In the data rows, the value 128 means zero.
Each row in the table below has a label, given by one hidden rule.
[142 145 161 112 156 146 157 111 130 138  99 124 136 118 133 134  99 159
 146] m
[142 117 107 137 146 134 142 141 105  85 132 138 102 168 122 135 140 116
 114] u
[124 144  94 119 140 163 115 133  94 129 204 176  86 189 121 146 163 111
 141] m
[165 132 110 134 183 155 174  98 104 105  89 146  81 163 120 151 139  90
 119] u
[ 99 109  84 158 103 109 141 124 138  81 102  95 146  71  73 140 158 116
  68] z
[141 129 155 103 126 146  96 154 136 149 172 129 153 134 155 123  93 150
 163] h
[ 53 100  74 163  87  61  81 133 145  98 126 112 126  94  94 143 150 121
  85] u
[121 106  84 166 122 106 139 122 126  97 120 127 123  96  85 153 157 121
  86] u
[179 127 117 145 174 138 144  90  93 116  90 139  93 151 142 196 154  59
 124] m
[120 169 139  97 112 147 144 124 124 160 150 134 155 135 138  74 111 168
 149] t
[ 72 142 174 152  86  91  80 140 186 142 161  93 161 128 166  99  77 195
 133] z
[120 111  95 198 124 100 119 102 131 108  74 126 128 102 117 177 140 103
  81] u
[154  78 107 152 137 120 167 110 102  72  96 146 106 141 101 182 134 113
  93] u
[111 172 137 106 125 149 118 128 114 154 157 158 135 147 123 100 125 149
 168] t
[168 134 116 103 157 166 115 124  94 129 151 172  96 180 129 132 164 103
 165] m
[104 103  62 147 109  89 110 117 116  67 120 112 153  86  68 106 196 114
  99] u
[113  72  85 161 115  86 130  99 118 105  94 121 128 105 113 173 146 103
  88] u
[165 101  96 135 143 134 145 138 110  98 107 144 111 103 120 164 162  85
 108] u
[172 139 131 111 182 159 203 110  95  89  86 145  76 151 110 144 138  81
 137] u
[139 176 158  91 111 161 102 147 148 172 160 119 187 104 126  81 134 172
 174] t
[141 207 158 131 110 158 141 144 151 163 147 116 187 111 116  58 147 181
 144] t
[ 82  89 173 160  86 103 127 122 181 134  95  93 150 111 170 131  50 163
 111] z
[110 156 160 122 108 127 103 146 149 170 142 115 159 134 163 107  89 139
 150] t
[ 81 150 167 141  86 106  91 148 169 160 137 100 175 122 160 109 101 163
 127] m
[157 152 141 109 157 151 126 143 118 145 108 137 117 131 149 110 107 110
 167] t
[174 156 107 117 154 146 139 126  90 146 136 164 100 167 127 133 167  73
 149] h
[ 98 125 166 136  83 122 127 135 170 141 124  78 177 105 157  92  83 167
 118] z
[187 162 116  91 184 159 133 124  86 140 136 168  96 150 131 108 182  89
 175] t
[ 91  79  89 184 114  66 117 109 134  78  87 100 114  90 116 168 122 123
  70] m
[101  42  92 187 110  65 131 106 133  96 103 116 112 118 143 189 102 102
  58] u
[102 123 161 127  93 120 132 139 160 141 127  92 171  95 139  85 107 181
 123] z
[151 160 153 112 150 148 118 116 129 155 144 136 136 123 159 110 123 134
 164] t
[148 184 149 107 148 173 133 142 115 159 184 153 118 190 135 130 137 161
 157] h
[ 86 149 160 109  97 129  92 148 150 159 177 105 172 127 138 111  81 188
 135] m
[174 140  99 127 156 167 147 116  83 131 170 182  88 167 128 147 183 114
 147] m
[142 136 150 110 134 144 134 144 129 140 121 135 127 100 124 114 104 123
 145] h
[146 113  99 169 138 123 140 116 116 101 126 136 114 143 123 173 153 113
  96] u
[125 156 140 123 119 151  98 147 132 154 174 148 126 151 144 103 104 150
 161] t
[ 81 134 168 110  83 114  87 143 188 161 124  72 186  89 123  84 108 161
 148] z
[ 80 130 167 108  91 109 121 141 170 158 123  65 180  98 135  96  89 175
 132] z
[149 124 130 122 173 136 212 115 116  90 116 148  68 180 134 120 128 145
 122] u
[122 168 135 105 123 149  59 160 114 179 218 161 141 174 166 106 145 148
 168] t
[ 64  76  86 194 105  49 162  98 137  56  55  88 119  78 104 131 124 114
  50] z
[ 98  85  93 199 111  25 138 125 133  90  61  97 116  83 117 157 117  89
  67] z
[ 90 120  72 170 112  85 124 120 123  83  94 117 123  90  77 124 175 115
  80] u
[180 151 123 103 176 191 162 118 109 139  97 168  93 150 129 123 162  94
 170] m
[121 128 173 110 115 152 128 135 155 136 122  95 157 104 129 146  89 151
 131] z
[ 93 137 182 140  81 141  93 142 203 158 127  80 172 115 129 131 101 174
 135] z
[ 70 102  90 196  97  77 134 123 150  65  82 106 118  82 118 130 142 119
  64] m
[140 142  87 127 139 130 138 137 102 133 153 161 104 146 111 139 180  93
 123] m
[152 119 100 143 153 143 141 117  99 112 134 162 107 157 143 160 149  95
 119] m
[167 173 127 111 155 180 129 140 101 170 167 174  99 198 134 149 178 108
 168] h
[ 92 138 156 113  56 162 113 153 163 162 182 130 188 126 118  89 128 207
 132] t
[124 150 163 118 117 133 103 136 158 154 148 119 151 103 146 105  80 156
 131] t
[136 152 149 100 150 144 122 132 144 164 155 121 128 142 150 113  97 140
 156] h
[156 154 123  79 163 176 123 135  99 146 159 166 116 178 132 130 151 104
 169] h
[166 140 145 129 157 168 124 123 109 148 113 146 119 143 164 151 109 106
 163] h
[173 146  92  89 165 154 122 137  78 102 126 146 109 133  90 145 167  77
 148] u
[ 90 163 153 108  93 135  52 154 165 170 159 121 191 130 157 107 106 153
 155] t
[156  96 115 172 156 141 206  91 120  78  96 144  81 168 142 174 137 128
  83] u
[ 97  83  86 158 127  68 171  96 128  72  79 110 121  77 123 157 124 114
  79] m
[157 167 145  97 163 142 146 123 113 142 112 141 106 139 137 115 120 106
 143] h
[151 116 150 124 159 152 136 129 133 149 126 153  95 170 159 154 107 114
 160] h
[170 156 141 128 156 164 142 157 114 150 165 156  85 186 136 150 141 111
 145] h
[130 118 157 121 142 140 131 143 139 138 131 123 120 137 139 133  76 151
 142] m
[100  94 175 151  82 135 131 141 167 132 129  97 163 110 129 135  61 163
 114] z
[126 151 145 114 118 158 126 133 128 145 171 147 152 154 139 110 108 189
 150] t
[101 143 162 149  93 120 113 130 164 153 100  98 180 110 157  98 111 179
 123] z
[162 109 103 130 165 121 151 110  96  94  98 136  98 118 113 145 173  86
 102] u
[158 101  87 149 124 109 130 128 114 104 146 132 120 112  95 141 184 120
 111] u
[165 195 117  98 180 175 129 144 113 142 151 160 103 163 142 101 165 102
 162] t
[ 68 114 177 132  92  83 119 136 174 144 120  74 175 114 143 102  89 147
 123] z
[158 123  88  97 138 139 146 122 100 101 118 142 112 129  98 177 170 108
 116] u
[104 148 160 119  78 115  67 161 169 154 147 100 181  93 136  94 109 155
 155] m
[107  92  83 170 111  93 131 107 121 105 107 135 116 110 125 139 143 109
  84] u
[137 139 133  97 158 147 139 136  96 141 114 154  94 156 131 125 129  78
 163] h
[105 125 165 125  82 111 106 137 165 146 126  94 176  90 140  95  94 166
 136] z
[ 99 161 167 114  91 136 102 164 161 160 154  98 183 105 127 109  86 177
 133] z
[145 190 129  81 142 168 103 138 109 173 179 168 116 165 120 102 171 117
 178] t
[138 136 131 110 131 126 128 133 108 149 143 149 116 160 153 100 127 137
 143] t
[132 129 154 123 158 149 107 146 140 162 161 149 125 164 169 140  78 129
 160] h
[ 92 146 161 128  88 121  74 158 158 142 156 111 178 121 120  93 105 186
 140] m
[156 145 152 106 140 147 142 144 134 157 147 121 128 145 150 103 114 133
 141] t
[102 159 171  83 110 118  75 145 175 169 105  66 189  77 115  71 131 123
 147] z
[151 155 149 100 141 157 125 125 125 168 150 132 142 139 146  91 130 125
 161] t
[ 62 131 169 125  72  93  80 151 180 148 140  87 168  91 125  78 100 186
 131] z
[143 120  97 168 134 108 127 118 108  96 115 130 110 124 101 164 138 113
  95] u
[157 109  96 153 148 132 133  99  99 113 105 130 128 115 115 166 167  85
 106] m
[148 143 136 104 127 158 142 113 128 144 131 150 124 140 149 119 123 127
 160] h
[119 112 174 118 108 107 161 136 149 113  68  67 149  82 115 101  65 156
 119] z
[163 108 114 136 144 149 168 120 118 122 129 161  76 181 128 169 155 101
 110] m
[105  89  74 164 120  96 133  92 121  81 117 115 122 100 112 160 153 105
  81] u
[ 99 142 163 119  90 130 119 149 145 162 126  93 185 111 137  90  99 156
 125] z
[ 99 141 172 106 105 126  81 156 166 155 146  93 179 103 156 125  78 171
 147] z
[ 93 123 176 132  72 112  81 141 178 140 130 101 176 122 136 108 107 154
 129] m
[140 142  84 151 157 142 114 109  92 113 155 169 106 185 126 136 170 120
 133] m
[133 152 157 124 111 145 124 151 131 162 137 103 170 122 121 109 121 174
 148] m
[115 161 144 116 107 135 113 147 139 166 177 136 137 147 139 107 103 148
 160] t
[ 82  76  82 184  94  52 113 131 146 100 139  96 112  86 104 130 134 123
  79] z
[159 168 130  86 164 153 133 142 109 149 157 139 125 139 138 105 142 138
 167] t
[165 111 116 111 160 159 126 120  98 127 136 152  89 162 127 166 156 108
 145] m
[151 147 156 122 106 165 160 133 145 160 158 110 154 119 117  92 141 179
 142] m
[176 142 124 118 188 151 144 127 106 122 127 142  82 168 142 118 136 104
 164] m
[109 134 176 155  94 128 128 131 157 148 113 104 151 134 138 123  63 181
 124] m
[102  78  94 188 105  67 143 110 154  73  43  98 121  80  93 160 135  97
  50] z
[114 131 158 117 123 131 129 117 151 154 140 106 152 118 140 122  93 171
 137] m
[125 109 175 127 131 129 145 120 149 140 105  97 135 100 129 130  63 173
 131] z
[111 114 173 120 101 139 148 127 173 136  97  77 182  78 135 128  78 187
 123] z
[ 82  71  86 190 101  69 141 105 136  73  61 105 106  72  94 144 128 107
  58] m
[112  83  84 157 103  96 134 126 115  83 127 130 120  96  96 144 150 112
  89] u
[101 117 167 113 112 120  92 131 156 167 123  94 170  94 147 118  91 155
 152] z
[ 97 121 181 131 113  93 124 153 171 143  85  40 166  85 130 112  93 149
 123] z
[155 164 128  94 188 156 132 142  92 138 151 161  87 172 142 138 145  95
 170] m
[148  71 105 132 145 137 173 116 105  72 105 149  79 132 113 186 133 117
 104] u
[162 121  98 126 160 143 152 118  85 111 104 164  86 129 108 151 168  75
 116] u
Which label does each new row get?
[104 104 174 120  95 119 154 144 162 131 136  83 151 121 129 109  81 179
 122] -> z
[168 155 117  99 167 185 140 139 112 141 177 167 101 185 127 124 162 107
 153] -> h
[130 171 152 120 127 132 108 150 142 174 176 161 136 156 147 130  89 179
 161] -> h
[143 136 147 112 137 144 127 129 121 145 133 132 135 117 155 102 114 133
 142] -> t
[156 134 118 113 151 163 138 137 101 137 171 183  87 187 109 151 172  89
 160] -> m
[181 122  91 101 153 154 132 129  95 111 131 159  93 144  99 147 186  75
 138] -> u
[146 184 152  92 145 132  79 147 120 170 146 118 150 132 149 108 123 133
 168] -> t
[174 164 146 101 173 178 132 126 130 173 133 156 111 160 136 116 142 126
 155] -> h
[136 155 136  97 155 144 108 153 125 153 167 166  94 163 151 105 118 123
 166] -> t
[152 125 107 114 158 162 135 115 104 130 149 169  87 151 144 151 164  88
 136] -> m
[114 141 145 106 119 134 111 125 136 141 140 113 150 104 144  83  86 169
 132] -> t
[157 132 139 104 150 161 145 129 126 142 153 159 108 160 138 113 134 120
 161] -> h
[134 188 144 110 144 181  89 144 126 163 193 146 127 172 143 118 129 132
 162] -> h
[178 143 101 109 164 178 143 115  95 123 142 183  91 176 119 155 186  93
 153] -> m
[127 145 158 125 133 131 140 116 133 171 112 114 150 130 162 119 114 126
 137] -> h
[ 81 112 161 100  88 102 101 129 148 143 112  93 167  97 152 100  64 166
 131] -> z
[131 138 145  72 138 120 117 143 120 170 137 157 143 139 136 118 108 116
 167] -> h
[122 131 160  99 121 154 101 138 147 165 174 113 148 143 146 105  97 159
 149] -> t
[112 132 167 122 105 113 117 126 155 151 115  95 163 102 147 100  89 156
 141] -> z
[107 162 170 127  88 106  77 134 159 180 103  81 176 107 146 101 102 141
 145] -> z
[125 138 158 110 108 138 126 126 137 153 104  87 172 109 130  88 115 142
 148] -> z
[150 158 144 120 152 147 132 115 113 143 126 144 124 148 153 119 125 130
 164] -> h
[133 154  95 136 130 124 155 142  78 108 160 169  82 176  97 116 179 105
 124] -> u
[144  72  87 140 116 123 144 121 115  84 129 129 124 103 105 156 135 120
  92] -> u
[ 64 104  87 159 100  64 153 109 144  72  95  94 112  99  80 137 151 127
  52] -> z
[116 115 156 115 127 101 116 120 111 152 108 110 157 112 159 109 102 129
 141] -> m
[132 102 101 156 140 106 128 118 104 101 136 126 109 135 107 171 151 105
 104] -> u
[100  83  81 192 109  69 116 128 127  84  81 111 115  68 115 137 140  77
  74] -> m
A new table starts here. Its rows get labels from a new hidden rule, each label after its row.
[141 139 197 109 107 125 136 115 155 117 109  85 135 160 148 124 106 122
 167] w
[168 161 143 100 116 141 148  92 111 137 106 110 135 196 146 139 135 142
 148] p
[161 119  95 106 138 130 114  87 148  97 118 150 132  66  90 143 124 123
 154] w
[115 135 146 133 150 131 138 142 111 179 144 163 122  88 126 193 208 139
 122] p
[ 76  93 138 134 130 121 139 138 149 133 127  89 170 162  95 150  96 114
 117] p
[179 141 161  99 101 120 161 108 183 145  76 128 152 167 113 158 112 154
 132] p
[140 146  99 105 166 187 110 140 170  99  59 115 119 113 127 178 158 101
  85] w
[101  97 128 152 123 120 174 151 104 163 109 115  74 153 194  85 113 145
 105] p
[124 170 178 131 137 140 143 109 166 130 126 120 128 146 132 132 113 116
 176] p
[159  79 112 159 167 118 148 124 103 164 115  96 136 122 132  98  89 115
 142] p
[128  83 124 136 167 170 142 157 142 115 133 107  89 122 144 111 113 108
  73] w
[187  63 153 149 137  83 161 123 124 149 221  83 134 157 109  38 104  80
 167] p
[160 133 183 122  90 117 123  87 181 144 113 138 129 162 125 130 116 163
 140] p
[162 143 149 119 113 149 149  60 131 128 117 104 150 173 108 106 100 159
 178] w
[133 139 107 100 127 140 133 139 136 150 136 166 105  93 109 125 155 125
  90] p
[156 109 123 143 183 149 155 109 112 104 135 154 167 131  94 149 136  62
 122] w
[142 185  94  73  97 153 126 153 113 126 155  97 106 100 173  86 186 126
 153] w
[151 149 111  80 151 163 128 175 156  38  99 150 138  75 103 150 118  90
 129] w
[186 152  97 143 172 123 141 125 118  94 139 168 182 141  92 170 127  94
 112] w
[149 162 136  97 103 111 143 114 152 154  93 143 176 168 127 118 109 156
 145] p
[ 90 127 114 144 123 108 100  93 122 124  78 104 132 119 178 104 129 196
 113] w
[ 77 122 126 145 109 117  57  81 158 171  77  92 111 134 177 144 126 169
 143] p
[154  80 145 118 171 113 166 113 112 128 190 119 103 161 105 111 167 106
 119] w
[134 142 133 168 118 118 111  70 163 137 121 166 129 115  71 131 101 176
 134] p
[163 121 162 115  92 103 133  94 174 178 122 117 127 112 159 169 134  94
 148] p
[174 112 170 107 143 117 135 120  79 122 184 113  81 142 122 109 153 113
 113] w
[103 132 139 158 117 167 100  85 114 129  70  90 114 142 153 131  92 120
 159] w
[145 151 167  91  94 143 163  96 172 146 127 120 189 172 116 126 104 134
 172] p
[124 158 104  93 127 115 131 106 154 150 126 145 131 107 155 123 151 130
  89] p
[150 135 169 112 126 130 156  89 171 165 105 110 151 124 116 170 144 118
 141] p
[118 115 124 136 102 126 123  93 165 169 145 142 126 131 103 156 132 136
 120] p
[174  83 199 117 138 121 156 121  81 131 168 129  87 129  99 118 151 125
 119] p
[ 94 101 180  87 144 120 149 131 117 124 159 153 126 139  74 136 131  97
 142] w
[142 179 127  89  89 133 128 137 113 146 119 104 119  94 131 141 106  92
 104] p
[107 118  64 185 149 141 144 186  84  43  84 173 111 150 117 118  58 138
 118] w
[ 85 168  85 107  94 140 128 112 136 164 155  97  87  90 115  68 201 114
 122] p
[165 124 131 133 128 135 139 130 168 126 133 127 154 173 161 138  74 142
 169] w
[116 108 167 151 148 130 141 190 110 117 128 105 120 121 111 156 117  81
 113] w
[103 169  95  98 110 118  96 157  98 112 160  73 117  88 131  67 146 109
 100] w
[188 125 174 116 119 154 125 105 164 151 111 130 124 158 147 103 123 116
 180] p
[170 154 193 101 104 132 129 118 136 123  92 142 136 165 164 109 117 134
 180] w
[ 89 110  58 226 118 168 144 165  57  53 104 190 129 150 119 120  68 149
 130] w
[113 131 124 145 140 118 118 113 149 119 124 121 134 113  99 109 114 112
 156] w
[ 79 128 112  94 125  95 115 110  95 135 143  91 123 117 172 135 138 128
  78] p
[ 95 175  85  51 110  78 120 178 117 101 130  98 105  96 140  85 191  90
  84] w
[179 128 116 118 115 158 172 116 149 147 118 160 162 176 142 146 108  85
 135] p
[146 107 129 144 131 128 168 160 104 103 172 152 170 125  90 151 132 103
  91] w
[123 123 122 187 103 144 118 153  99  49 116 152 148 127 129 154  67 166
 145] w
[156  96 148 150 111 114 110  89 166 171 128 136 127 100  94 149 129 163
 164] p
[156 146 161 124 147 100 150 115 144 150 125 117 136 191 153 129 123 110
 187] p
[135  80 139 146 148 135 120 137 122 151 152  97 122 103  97 151 101 156
 102] p
[149 181 123 121 114 165 133 150 127 135 100  73 123 125 179 115 137 142
  70] p
[159 144  72 165 172 158 146 176  96 150 154 149 165  92  98 134 159  96
  91] p
[128 175 103  68  76 112 119 141 146 155 117 102 113  82 106 113 158 121
  83] p
[102 133 129 106 167 122 150 111 118 118 126 118 134 117 128 144 187 127
  69] w
[ 78 123 150 156 116 117 114 141 132 124 107 126 139 136 171 122 138 174
 115] w
[128  94 123 136 167 128 118 161  91 154 135 120 128 106 107 172 110 111
 115] p
[ 92 161  94  88 104 100 123 125 134 132 123 109 108  66 118  84 138  89
  97] p
[130 138 131  81 148 145 119 151 163 111 140 100 139  61 101 163 170 125
 103] w
[ 82 177 102 131 118 113 116 155 105 129 173  54  50 120 151  55 188 125
  88] w
[182 105 165 124 128 134 112  69 150 164 145 146 169 109  78 141 138 105
 142] p
[122  72 107 155 135 150 134 147 110 136 149  76 119 106 105 144 125 108
  97] p
[115 100 136 168 139 143 142 124 114 129 128  92 132 146 126 165 103 113
 113] w
[119 167 109  82 125 141 160 130 143 168 111 132 135  91 168 140 161 124
  64] p
[ 91 107 127 140 131 153 106 135 108  99 143 173 136 115 128 152 139 137
 124] w
[117 133 139 112 128 127  90 130 144 136  88 129  76 117 154 119  82 177
 155] p
[105  83  51 181 145 114 102 174  93  75  75 159 144 119 126 144  73 146
 129] w
[123 136 103 118 100 140  79 117 152 164 131 157 147 111 100 125 124 134
 139] p
[133 173 116 119 118 154  97 148 115 137 131  85 135 104 146 124 128 140
  85] p
[104 117  86 186 136 124 127 175  78  89  72 165 137 146 133 137  72 167
 135] w
[ 71 160  81 108 141 107 120 178 106 124 167 124 110  76 108  56 164  98
 145] w
[152  62 142 136 137 134 112 138 131 138 135  94 145  96 104 125 108 100
 113] p
[142 158 158  81 146 122 119 129 179 129 114 135 172 160 150 132 106 102
 184] w
[102 150 104  82 102 124 106 131 110 126 145 111 101  92 111 119 198 117
 114] w
[108 149 104  90 108 104 119 140 119 125 169  74 103  84 108  65 176 136
 106] w
[112 174 135 133 128 145  78 161  91 120 117 126 107 113 152 168 136 135
 100] w
[ 92 147  71 103  64  98 112 138 134 185 153  99  86 108 104  81 196  97
 111] p
[ 92 105 120 152 118 134 128  86 143 147  81 128  93 130 140  85 120 190
 152] p
[136 103  97 166 123 157 114 159 104  67 127 180 145 154 134 167 103 153
 170] w
[140  78 182 101 144 120 161 137  98 126 165 133  88 135  94 146 147 117
 112] w
[ 82 112 104  98 111 132 117 140  97 185 135 136  91 112 122 188 146 147
  84] p
[ 75 141  67 173 124 119 115 176  76  55  82 148 139 122 137 150  74 206
 146] w
[186 169 145  96  75 122 119  89 177 142 123 107 143 182 157 121 120 146
 183] p
[149 164 144 113 127 119 125 108 138 166 122 122 160 240 156  89 120 124
 178] p
[139 119 180 127 118 134 150 122 123 188 110 134 133 144 147 162 117 126
 165] p
[133 160 101 110 107 126 103 134 102 178 157 101 144 129 138 130 161  88
 119] p
[115 186 115 107 127  74  98 146 123 126 121  78 103  92 143 101 158 106
 118] w
[ 95 170 118 116 100 140 140 135 147 159 120 174 134  86 148 193 183 107
  71] p
[108 126 129 155 137 135 118 185 106 126 160 153  96  72 129 168 169 112
 121] w
[118 105 140 149 171 126 164 162 105 147 134 133 120 126 102 151 102 116
 130] p
[103  96 112 206 136 153  94 177  50  43 104 153 104 145 122 139 103 149
 118] w
[119 127 114 180 123 163 109 167 111  35 101 130 164 160 130 165  90 149
 152] w
[160 145 130  80 125 169  79 150 203  96 134 153 160  89 101 164 151 114
 112] w
[ 94 138  84 131 114 130 127 138 144 159 132 119  82  68 146 151 135 113
  88] p
[147 115 187 116 107 135 123  65 130 184 132 111 132 101 108 158 138 124
 137] p
[156 145 163 139 160 117 162  89 177 147 145 120 105 131 126 166 123 109
 126] p
[125  98  73 211 137 146  93 122  88  50  58 151 151 153 143 126 105 167
 160] w
[141  29 150 139 150  86 144 151 112 124 203  98 142 167 150  11 114 117
 175] w
[103 119 114 146 126 126  77 139 125 152  81 129 119 120 152 118  72 148
 159] p
[136  91 141 114 101 112 162  75 151 166 143 112 139  84 118 167 149 153
 130] p
[ 89 147 106 109 129 132 140 151 102  89 136 158 110 128 170 144 152 164
  81] w
[ 62 171 137 149  94 111 138 122  99 145 155 149  92 153 142 158 146 110
 135] p
[106 188 109  91 142 120  85 146 130 128 100 124 113  72 124 143 137 130
  89] w
[135  53 147 174 140  81 186 110 132 144 207 110 124 189 106  20 116 127
 154] p
[176 129 135 105 105 120 145  81 183 163 110 159 180 167 149 119 115 128
 152] p
[162 147 164  97  85 119 108  94 156 131 126 135 174 193 135 132 119 142
 192] p
[132 103 122 117 125 107  86 101 141 139 145 163 167 131  81 138 130 152
 123] p
[139 155 108  94 126 129 115 126 130 130 164  95 170 146 148 139 167 102
  79] p
[ 85 133 124 124 124 125 103 142 141 164 152  99 116  74 116 121 166 121
 120] p
[ 85 131 127 147 133 131  88 104 130 137 121 125 115 143 194 117 129 189
 161] p
[139 141 143 115  83 118 145 109 193 121 101 149 133 158 145 126  94  92
 185] w
[108 122  91 214 118 149 113 177  79  96 119 159 148 149 103  94  89 164
 165] w
[125 128  93 168 104 146 119 138  75  84  87 137 167 104 125 158  90 175
 160] w
[ 89 153 102 182 111 131 111 174  57  74  80 180 121 140 112 135 102 182
 145] w
[143 102 146 115 168 149 170 127  92 150 179 122  97 137 117  77 148  89
 107] p
[116 149 108 130 138 133 117 125 127 121 117 142 150 121 100 160 166 116
  89] w
[178 155 145 120 107 154 135 155 180 172  92 116 166 159 128 115 106 114
 174] p
[ 87 177 114  99  95  89 101 151 133 156 168 110 107  82 116  54 168 120
 101] p
[117 147  85 193 145 119 127 160  87  82 109 203 112 132 110 145  64 192
 170] w
Which label does each new row get?
[144 155  94 139 151 108 151 127  67 129 140 129 165 120  74 124 148  72
  86] -> w
[ 85  89 131 129  86 105  86 124 157 122  87 109 110 147 166 106 101 198
 126] -> w
[169 164 184 102 116 145 151  97 199 151 112 130 156 190 163 152 151 117
 169] -> p
[ 84 144  66  83 102 113  95 187  94 116 138  75  68 107 138  66 165 104
 124] -> w
[122  76 138 117 126 128 143 193 130 161  74  98 102 136 169  78  66 164
 146] -> p
[152 139  79 169 133 164 143 153 112 140 152 115 156 127 112 144 138  48
  85] -> p
[ 73 153 107 125 129  88 131 122 114 167 131 151 116  68 118 155 124  83
  86] -> p
[138 115 151 119 136 109 158  77 135 166 117 136 151 115 141 170 105 120
 132] -> p
[184 133 158 118 130 137 111 110 194 104 115 123 148 166 175 138  99 133
 152] -> w
[126 132 145 148 115 121  88 107 158  98  86 123 126 124 153 161 111 156
 178] -> w
[145  95 139 171 113 130 125  66 148 139 133 143 136 104 118 136 190 127
 133] -> p
[131 190 118  94 111 130 116 166 115 143 140 109 100 123 138 146 141 111
 112] -> p
[166 140 172 109 129 129 121  89 155 136 153 119 149 207 136  98 116 100
 152] -> p
[108  18 135 126 144  91 189 104  98 123 202 108  91 151 122  65 117  85
 141] -> w
[129 121 135 104 125  91  84  77 202 132 144 147 134  84 140 120 104 130
 130] -> p
[ 74 127  82 184 110 154 132 135  74  77  74 157 150 148 106 132  94 156
 167] -> w
[130 146 156 134 156 126 157 111 139 157 140 132 140 156 136 147 123 113
 121] -> p
[139  92 200 133 118 117 196 120 106 133 168 118 102 130 126  64 121 106
 112] -> p
[100 171  87  60 111 128 131 110 138 135 126 114 115 119 119 103 160  91
  98] -> p
[157 151 118 137 181 130 136 128 118 117 143 168 181 112 117 144 141 112
  53] -> w
[178 132 175 103  90 127 141 100 159 166 114 133 149 136 145 122  95 136
 178] -> p
[114  71 120 145 159 110 109 133 125 144 154 106 131 138 137 189 135 140
 117] -> p
[123  74 165 128 149 152 129 124 148 161  92  94 105 128 163 127 102 143
 151] -> p
[129  95 194 102 134  79 142 130 109 132 139 129  86 131  81  97 130 114
 154] -> p
[103 155 108  95 141 112 117 143  94 117 142  87  82 104 146  86 181 114
 115] -> w
[ 90  92 157  98 158 102 132 124 108 130 156 142 119 117 144 163 192 122
  85] -> p
[101 128 144 129 188 115 155 165 104 123 124 103  88 174 119 128  92 165
 150] -> w
[156 134 102 151 148 127 138 129 136 134 177 155 164  95 107 118 149  78
  73] -> p
[116  80 188 142 182 112 152 136 125 110 182 126  85 130 111 127 153  90
 113] -> w
[118  98 141 159 151 139 118 154 127 164  50 122 125 141 166 127 103 201
 139] -> p
[120  77 111 148 136 136  99 102 161 108 116 150 157 102 106 118 120 144
 165] -> w
[166 160 130 132 129 111 129 113 153 124 123 151 165 156 149 107  85 126
 185] -> w
[130 128 162 119 148 178  94 106 160 143 119 122 121 118 126 151 113 172
 147] -> p
[114 146 114 149 115 134 109 131 136 143 101 134  88 100 131 135 174 157
  78] -> p
[190 143 145  96  85 108 117  63 175 160 113 151 130 151 142 132 106 125
 178] -> p
[144 129 103 126 169 137 140 156 101 122 169 139 165 127 102 177 152  89
  77] -> w
[ 87 121 112 184 105 138 124 190 108  54  99 161 105 194 121 146  78 171
 139] -> w
[121 118 100 188 116 132 105 181  58  87  90 150 119 113 137 133  62 159
 155] -> w
[148  51 173 118 134 181 164 115 119 133 181 132  94 149 120 126 142 116
 127] -> p
[178 162 157 118 108 118 136 128 146 172 136 142 169 184 172 125 105 161
 159] -> p
[166 115 120 106 143 137 157 124 183 104  67 136 123 105 120 167 141 113
 103] -> w
[178 135 149  86 114 140 152  93 178 122 107 159 141 213  94 123  82 149
 158] -> w
[136 139 124 136 131  80 129 116  78 126 155 171  94 134 146 167 195 130
 125] -> w
[138 171 120 104 149 145 151 166 107 126 125 123 108 100 151 119 126 111
  80] -> w
[158 117  70 196 127 145 116 122  88  56 106 143 170 137 134 143  97 143
 129] -> w
[135 156  94  92 116 150 114 151 139 119 156  91 126  98 123 119 162 117
 129] -> w
[102 101 174 116 148 115 207 123 138 113 185 140  64 119  98 136 162 121
 132] -> w
[ 98 129 139 116 141 129 142 128  93 187 158 117 141 111 141 141 152  97
  70] -> p
[143 125 187 123 121 125  96  74 178 121 140 160 154 102 143 134 110 138
 147] -> w
[152 104 188 123 112 113 203 122 128  98 175 114  98 169 110 107 166 131
  84] -> w
Which column or columns does the hidden rule look at? Columns are counted from 0, in order:
9
